Each path below is one point turned by a fixed rotation once a step. After each direction that follows a path, write how fast that rotation turns it, in degrees a step (0 if it stays still).
Each turn is a multiple of 5 degrees from 10 to 175, or 0.
Each row of a path follows its step; steps can be skipped.
Rotation 1:
step 9: [-14.2   7.8   7.9   2.8   7.4 -13.9  20.3 -18.9  -8.6  -5.0   0.4 -11.7
  -9.9   3.9  26.6  -1.3  -7.8 -22.0   1.7 -16.5   0.6  -9.2   2.1   0.5
  -6.5  -8.2  20.8 -23.0  18.3  -8.7  17.0 -15.8  -9.0   9.8  -7.9  -1.4
  -3.7  -4.1  15.5  26.2 -23.0  -9.8   2.6  -8.3  26.7   0.1 -14.7  -5.1
   3.8  -1.1  -5.8   3.9   2.1   0.8]
step 12: [-24.2 -20.0 -21.7  -2.4  -4.1   1.1  -3.4 -15.7  -2.0  -8.2   4.7  17.3
   1.8   6.4  18.9 -15.5 -12.2 -15.2 -16.3 -21.0 -13.9  -3.1   6.3   6.1
  -2.4 -11.2  12.9 -26.2   5.0   9.6   2.1   7.0  18.9  17.1   5.6   1.4
   5.7   4.4 -11.0 -10.9  -4.2 -27.1  -3.9  -8.6  -4.0   0.1 -18.0   3.3
   5.5  11.0  -2.3   6.3 -16.8  18.1]
step 18: [-13.9 -11.4 -13.0  14.1  -7.7   1.1  -4.7   1.8 -16.0   2.9  -2.3  -2.4
  -3.5  12.7  10.9  18.5 -16.3 -10.5   6.0  -7.0   1.1  17.6  -6.0   1.8
  -7.1  -2.1 -16.6 -16.2 -22.4  10.4 -10.5   2.4  20.3  -6.9  28.9 -17.7
  -1.3  16.0   2.9   6.4  -8.0   1.1 -23.8   9.9 -13.3 -16.9  -1.7   3.7
  22.0  -8.2   6.2   9.1 -16.9  20.1]
step 21: [  1.2  18.0 -17.5  19.5   7.9  -2.3   8.8  -3.9  11.9   8.4   2.3   0.5
   4.5  -0.8  -9.2  35.9  -9.7  14.0  20.3   3.5  10.0  15.0   6.8   3.4
 -10.4   9.5   1.6 -22.9  11.8   2.4   3.1  13.6   7.8  -0.8  12.2 -20.0
   2.9 -15.8  -6.9   5.0  -7.2  17.2 -13.6   9.8   0.7   2.6 -21.5 -12.9
   9.3  18.2  24.3   8.2   4.7  -0.6]
step 26: [  7.1  22.4  -2.6  -8.4   0.7   6.9  -7.2  11.9  10.1   1.1 -17.5  -5.2
   2.0  -7.6  -9.9  12.1  10.9  19.6  21.4  -1.2  27.5   0.4   2.5 -15.9
  -2.9  21.6  17.0 -14.0   6.1  24.1  -6.3 -10.1  -8.7  -6.4   1.1 -12.5
  16.1 -11.1  -9.5  -7.7  -7.4 -25.8  -7.3  23.4  -6.7   0.7  -6.8  -7.2
   0.5   2.3  16.0 -12.3 -12.8   9.1]
step 28: [-21.7  -8.2 -24.8  12.8 -12.7   5.0   6.4   6.1  -3.0 -17.7  10.4  15.8
  -6.2   6.8   1.0  14.6  -6.8 -12.3  -9.5 -18.6  -8.9 -12.5  10.1  -3.5
  19.7  14.4 -22.8 -24.4  -7.5   3.7   9.1  11.8  10.0  10.1   1.0  -1.0
 -11.3  25.3   2.6  12.0   3.6  -6.8  -2.5  -1.8  -5.9 -14.7 -10.1  -0.6
  13.0  10.9  28.8   4.1  -6.4   5.7]
step 32: [-15.0   8.9  -8.6  -9.6   3.1   1.8   3.9 -29.9  -9.7   8.0  12.8   6.5
  29.0   6.2  -0.1  -4.5  11.1  -2.4   0.2  -1.1   9.5 -19.2  29.9 -17.3
 -10.2   1.9  13.3 -16.1  18.4  13.1   4.2   7.7  -7.3  -4.9 -18.2 -13.5
  12.5  -9.5 -12.0  -2.5  -9.9 -20.9 -13.5  -1.5   9.1   8.8 -16.6  -9.2
  -5.5   6.4  11.3  14.5  -0.7   9.1]
step 34: [-12.9 -20.7  -1.6   5.5  18.9 -12.8  10.1   4.2  -9.4  -8.5  19.1  -4.1
 -10.6  -1.2   8.8  37.0  -1.0  -2.4   9.4 -18.3   9.9  16.8 -10.7  -0.4
   5.1   2.4 -14.3 -21.9 -10.7  17.8   1.3   4.8 -18.0  10.0  17.9  -4.0
  -2.2   1.1  14.8   2.2  10.5  -3.0 -24.8   7.4   6.9  -9.4  21.8  -3.6
  13.0  -0.8   2.3   2.3  12.0   2.8]
step 40: [-16.1  -8.8   9.4   8.0  32.4  -9.0  20.6  -1.1  20.2 -20.2  -5.9 -17.4
   1.3  -2.6  17.7  -0.1  -0.7  -3.8  -2.6   0.6  21.0   5.2  17.3  21.4
  -6.3 -10.2  -7.4  -7.9   0.5  14.2  16.6 -15.4  -6.9   2.8   2.4  10.4
 -16.5  -5.6   7.2  16.5  -8.6  -1.1  -2.5 -14.1   2.3   9.0   0.6  11.5
  19.1  -2.4   2.8   7.1  23.5  14.4]
Speeds:
[ 1.5  3.7  4.3  3.8  0.3 -3.5  4.1 -2.1  0.7 -4.8  3.2 -2.5 -0.8  2.5
 -0.5 -1.7 -6.6 -4.0  7.9  1.1  3.0 -1.4 -1.6  3.5 -2.2 -1.7 -2.7  2.2
  0.1 -3.1  3.6 -1.7 -5.3  0.4 -1.3 -2.3  1.7 -5.9 -5.2 -5.9 -0.7 -1.2
  4.1 -1.3 -0.6 -4.4  1.5  3.3  2.8 -2.8  4.2 -8.9 -1.5 -1.0] -> 70
[-1.1 -7.6  1.4 -3.2  5.1 -1.6  0.1 -4.2  2.2 -3.5  5.7  1.0 -0.7  2.7
  1.0 -1.1 -1.9  4.0 -0.1  0.5  1.2  0.8  2.6  6.1 -1.6  5.8 -1.6  0.5
 -6.1  2.0 -1.6  1.5  6.4  3.4  1.0  3.5 -2.0  6.7 -1.4 -3.3  5.8 -1.8
  0.1  0.5  0.5  0.2  1.7  5.7  8.9 -0.9 -2.8  0.5 -2.5 -2.3] -> 65
[-4.5  2.1 -4.5 -3.5 -0.4 -5.1  3.9 -2.8  2.7  1.1 -5.8  1.1  5.0 -1.4
 -2.8 -5.4 -0.7  8.0  3.2  5.4  0.4  0.7 -3.4 -1.4  1.0  5.4  6.4 -2.4
 -4.4 -1.9 -1.2  0.9 -1.2  0.1  3.4 -2.0 -3.2 -3.9 -4.0 -1.4 -3.2 -0.5
  3.5 -1.8 -1.6  5.2  0.5 -3.4  1.8  5.7  0.8 -0.8  1.8 -5.0] -> 70
[-2.5 -0.9  0.0 -2.5 -1.9  6.1 -0.3  5.2  0.3 -3.7 -2.0  1.2 -6.1 -5.9
 -3.4 -0.5 -3.1 -5.8  4.3  2.1 -3.9 -4.7  0.9 -3.3 -0.3 -3.5 -6.3 -0.7
 -2.7 -0.7 -6.3 -3.6  6.8 -1.4  1.5  1.7 -4.3  0.6 -1.9 -3.3 -3.9 -1.3
  2.6  5.7 -1.6  3.0 -0.7 -4.1  4.6  1.3  3.7  0.4 -0.3 -2.6] -> 140
[ 0.9 -6.6 -0.2 -3.1 -2.0  3.6 -1.9  1.1  6.6 -0.1 -1.3  3.3  1.6 -2.8
 -2.9  7.6  2.6  0.6 -1.9  0.3 -1.1 -2.2  2.1  5.1  1.9  0.7  2.1  3.0
 -2.5 -5.0  6.4  1.2 -2.5  3.5  4.7  3.1  3.6 -2.1 -2.8  0.3 -0.3 -3.9
  3.4  3.1  1.7  0.9 -5.2  3.5 -4.9  3.2  8.6 -1.4 -3.0  2.3] -> 160
[-1.9 -2.7  1.5  0.4  2.0 -1.8  4.8 -6.2  1.6  0.8 -7.0 -3.4 -8.4 -2.9
  2.7  4.6 -2.9 -0.7 -3.8 -2.6  7.6 -3.0 -4.2  1.5  3.5  1.4  0.5  8.2
 -2.3  3.4  0.5 -4.8 -2.2 -1.6 -2.7 -0.9 -0.8  2.6  1.7  0.5 -3.8  5.5
 -1.3  3.6  3.2  3.2 -2.4  0.5 -1.3  1.8 -2.2 -1.6  0.4 -3.5] -> 70
